One turn moves every row onto another: examples first, then more rows asked:
mufip: [ 26 -29  21 -15 -43 -30 -28  -5  -6 -11   2  -2 -22  24  22   6   1  10
   8  11 -28  10  10   5  -9 -12  10]
gelug: [ 26 -18  16   1 -14 -29 -18   3   0 -15 -22   4 -10  27   8 -14 -22  -4
  16 -15  -1  -9  11  24 -20 -26 -20]
sil: [ 33  -3  13 -14 -45 -25  -9  24   9  -4 -14  -5 -11  34   0 -16 -25 -12
  22 -11  -2   4   5   0 -14 -29  -9]
nobi: [ 31  -9 -19 -12  -4 -13 -15  17   3  -5 -28   0 -13  18 -26 -24   1  -5
  23 -15  -9  -1  -5   9 -14 -18 -21]
Deta: [ 14  29   1   8 -37 -25   0  -5   2  -3 -21   1  -6   9 -11   9   8  -9
   6 -20  17  14 -11  25 -13 -47 -14]
bor: [ 13  37   1  -8 -21   0 -17 -16  -4  19   1   5  -9   9   8   2  24   2
  25  17 -20  18  -3   8  13   5  -7]
Bedag: [  6   6   8   6 -21 -17 -17 -24  -3  -3 -27  12  -5   4  -5  19  11  -6
   2 -20  15  14 -10  32  -1 -39  -7]
zilom: [ 26 -15 -14 -19 -33 -21 -15   6  -6  15   8 -18 -21  15  -2  -8  19  14
  11  19 -38  24   0  -4  -8  -9 -17]
zasi: [ 11  -3  24  16 -49  -5 -25   8 -25 -26 -20   6  -7  -1 -12 -23   7 -17
  22 -15  -8 -11   2  26   4   5 -20]
voroz: [ 33 -13 -17 -20 -37 -26  -5  21   2  19  -5 -16 -16  15 -29 -19  -4  -9
  26   2 -23  14 -13   1  -6 -19 -19]
kapa: [  7   4   9  -1 -30 -21 -30 -29  -4  -3 -11   3  -8  -2  10  27  31   4
  -3  -6   0  16 -12  26  -3 -32   8]
lat: [ 15  17   3   5 -14 -23  11 -29 -25  10  -5  20 -23   0 -13  13   8  -4
  17  10 -18   0  -9  24   3   7  -1]
maka: [ 22   1  22   6 -65 -19 -18  19 -24  -6 -18 -10  -9   3 -19 -19   6 -17
   5 -10  -5 -20 -12  16 -20   8 -13]
kibo: [ 31 -13  15 -12 -58 -33 -14  10   4  -2  11 -18 -16  23  13 -10 -13  -4
  26  10 -29  17   6   9  -5 -27 -11]
Nim: [ 19 -32  -4   1  17 -19 -12   5  -5  -6  -9   2 -20   6 -16  -5  11   3
   7  -8 -14 -10   1  14  -3 -11 -16]
lop: [ 13  10   3  -4 -59 -30 -16 -19  -3   1   5  -4 -14  -5  -1  23  26  -1
   7   2 -14  24 -17  22  -1 -35  10]
bef: [ 22  35  -2  -7 -30 -31   4  -9  -9  35  -3  -8 -14   7 -13   5  10  -5
  11  16 -13  -5 -22  11 -20   2  -1]
siv: [ 13   6  23   2 -72  -2 -33  14 -18   3  -9 -15   2   5   0 -21  17 -10
  14   0 -14   2  -2  10  -2   9 -22]
Zefun: [ 21  34  -9  -7 -22 -13 -12 -18  -3  11 -19  13  -9   1 -22  -9  -2 -17
  44   1 -14   2 -18  26   4  -1 -10]
ser: [  6  -5  33  15 -43  -4 -20  15 -27 -15  -8   0 -11   2   2  -9  24  -3
  -5  -7  -4 -14   7   9  -2  14 -12]
musez: [ 16 -38  32  -4 -11 -21 -32  -3   3  -8  -6   4 -11  18  18   6  -9  -4
  11  -6  -9  -4  11  15   4 -18   0]
zonos: [ 18  33  -5  -5 -61 -22  -6  -3   3  -5  -5  -4 -11   6  -6   8  16  -5
  16  -8  -2  30 -12  16  -2 -46  -2]
lokib: [ 17 -37  -5 -15  -7 -14 -16  -6 -15   2  -2   8 -23   9  -8   6  19  10
  10   8 -29  18   4   0  11   0  -4]
Tarir: [ 17  39   1   3   5  -8 -10   1   2   4  -6   4 -15   4  -3   3  25  -3
  13  -1  -4 -18 -11  12  -6  -1   5]
guveb: [  9 -14  29   9 -67 -13 -15  -5 -41  -3  -9  -1 -12   3  -3  -7  11  -5
   3   5 -18   2   3  18  -3  18 -21]

siv turns into maka
Zefun turns into Tarir
Now find these:
Deta turns into Bedag
nobi turns into Nim
sil turns into gelug

